7	-5	-3	-5	-19	-11	4
-17	-22	-29	-16	-38	-38	-13
17	-7	0	-10	-1	-6	13
-17	-21	-29	-17	-37	-35	-13
12	-6	-2	-5	-17	-9	0
8	-7	-3	-2	-20	-10	3
11	-5	-2	-4	-22	-8	2
7	-5	-4	-3	-21	-9	0
19	-11	2	-10	-2	-7	14
-19	-20	-30	-21	-38	-36	-10
18	-10	0	-11	0	-5	17
->
7	-5	-3	-5	-19	-11	4
17	-7	0	-10	-1	-6	13
12	-6	-2	-5	-17	-9	0
11	-5	-2	-4	-22	-8	2
19	-11	2	-10	-2	-7	14
18	-10	0	-11	0	-5	17

-24	-17	-33	-20	-24	-17	-8	10	-27	8	18	-22	-14	3
16	17	33	12	21	11	10	1	7	-13	-1	-1	-9	-8
-25	-17	-48	-29	-36	0	-13	6	-24	22	25	-8	-2	10
-2	-26	-29	10	2	3	15	1	-29	19	5	25	-15	14
-3	-11	-16	1	-2	10	4	-1	-11	9	1	10	2	4
->
-24	-17	-33	-20	-24	-17	-8	10	-27	8	18	-22	-14	3
-25	-17	-48	-29	-36	0	-13	6	-24	22	25	-8	-2	10
-3	-11	-16	1	-2	10	4	-1	-11	9	1	10	2	4

53	39
-38	-39
42	46
35	34
-38	-34
43	43
-27	-15
->
53	39
42	46
-38	-34
-27	-15

5	16	-7	-29	-1	-37	2	13	-19	8
8	23	-20	10	-2	13	-23	0	3	-23
3	19	-5	-40	-1	-50	5	17	-24	12
22	-24	0	13	5	5	8	-1	-9	21
->
5	16	-7	-29	-1	-37	2	13	-19	8
3	19	-5	-40	-1	-50	5	17	-24	12

34	-7	24	46	-32	19	8	-48
2	22	-48	-34	29	40	38	12
-44	-13	35	13	-23	-12	-41	-34
-10	27	-40	-36	31	21	48	14
29	-1	-46	-36	17	51	22	15
34	-30	-31	27	-44	13	24	-9
-14	29	25	11	51	-34	-32	16
-15	26	25	14	52	-36	-33	11
-18	20	24	17	50	-41	-33	0
-15	26	25	13	52	-36	-33	13
-21	28	-22	-43	27	-9	48	26
->
34	-7	24	46	-32	19	8	-48
-44	-13	35	13	-23	-12	-41	-34
29	-1	-46	-36	17	51	22	15
-14	29	25	11	51	-34	-32	16
-18	20	24	17	50	-41	-33	0
-21	28	-22	-43	27	-9	48	26

-8	8	-25	48	36	4	45	-17	-9
30	-24	16	-40	21	45	20	-51	-37
->
-8	8	-25	48	36	4	45	-17	-9

19	-23	-38	6	-2	30
0	32	-31	15	-18	-46
19	9	-26	18	-11	-39
-4	-24	-9	7	-4	45
-17	6	-11	-9	7	-42
6	30	-8	3	-5	-49
-1	3	-45	-8	-5	32
->
19	-23	-38	6	-2	30
19	9	-26	18	-11	-39
-17	6	-11	-9	7	-42
-1	3	-45	-8	-5	32
---
-38	-10	6
37	21	0
-41	2	0
->
-38	-10
37	21

-34	-30	24	-23	-37
33	24	-31	41	24
-33	-35	19	37	-35
40	27	-32	11	27
->
-34	-30
33	24

-37	27	28	-25	-35
4	-2	2	10	14
27	-19	-36	25	32
37	-43	29	42	29
-27	34	-38	-26	-30
->
-37	27
4	-2

9	26	25	-20	21
-15	-42	-40	32	-35
->
9	26
-15	-42

-37	2	4	38
29	1	0	-16
->
-37	2
29	1

-28	-48	15	-10	-3
-51	-33	-2	6	-20
->
-28	-48
-51	-33
---
-2	8	2	-11	9	-3	1	8	-3
4	5	3	-16	-6	9	-6	10	-2
-1	-4	-5	-10	9	-8	-15	8	1
-3	2	8	-12	6	-23	-2	9	1
-1	7	-1	8	-3	9	8	10	3
-8	8	21	14	-12	-14	-2	-4	-2
3	4	-20	14	-7	8	-1	10	2
11	-4	4	6	-2	-11	-10	1	-2
-3	20	1	-20	-13	-39	8	-7	1
2	2	-2	-15	-9	4	-4	1	0
->
-2	2	9	1	-3
4	3	-6	-6	-2
-1	-5	9	-15	1
-3	8	6	-2	1
-1	-1	-3	8	3
-8	21	-12	-2	-2
3	-20	-7	-1	2
11	4	-2	-10	-2
-3	1	-13	8	1
2	-2	-9	-4	0

-43	37	11
39	-30	-34
-32	-3	27
44	-38	-9
44	19	-28
30	-17	29
-19	11	-40
-37	12	-26
-35	35	-18
->
-43	11
39	-34
-32	27
44	-9
44	-28
30	29
-19	-40
-37	-26
-35	-18

-17	3	-16	-43	-20	-37	-16	20	22	3	-9	41	29	-34	33	-3
-31	7	3	-47	-14	-36	-26	27	24	-9	-3	51	24	-36	35	-6
->
-17	-16	-20	-16	22	-9	29	33
-31	3	-14	-26	24	-3	24	35

-17	-44	-40	29	-11	-35	-39	-22	36
42	-32	-33	21	35	-1	-45	4	37
-27	-30	-46	41	-16	-38	-38	-30	20
-30	-33	-40	42	-2	-21	-19	-45	30
->
-17	-40	-11	-39	36
42	-33	35	-45	37
-27	-46	-16	-38	20
-30	-40	-2	-19	30

-22	-46
-17	-2
->
-22
-17

3	37	-27	-38	12	31	2
-36	6	-21	-15	22	14	-19
->
3	-27	12	2
-36	-21	22	-19

-41	-13	2	26	-5	-6	-32	-10	-23	-5	-31
-2	12	-5	-3	-11	3	6	1	4	5	2
14	-5	11	-12	3	13	-4	-3	2	-7	8
-6	8	-13	-16	13	-2	11	10	7	18	16
-21	-7	10	20	-7	-1	-16	-11	-14	-14	-30
-9	-4	-2	6	-2	6	-4	-7	-13	7	-19
7	2	6	-24	0	-1	6	2	18	-9	26
-2	3	-3	15	-1	-17	-10	12	4	-11	-1
->
-41	2	-5	-32	-23	-31
-2	-5	-11	6	4	2
14	11	3	-4	2	8
-6	-13	13	11	7	16
-21	10	-7	-16	-14	-30
-9	-2	-2	-4	-13	-19
7	6	0	6	18	26
-2	-3	-1	-10	4	-1

-7	-33	-31	39
-37	12	-30	-26
->
-7	-31
-37	-30
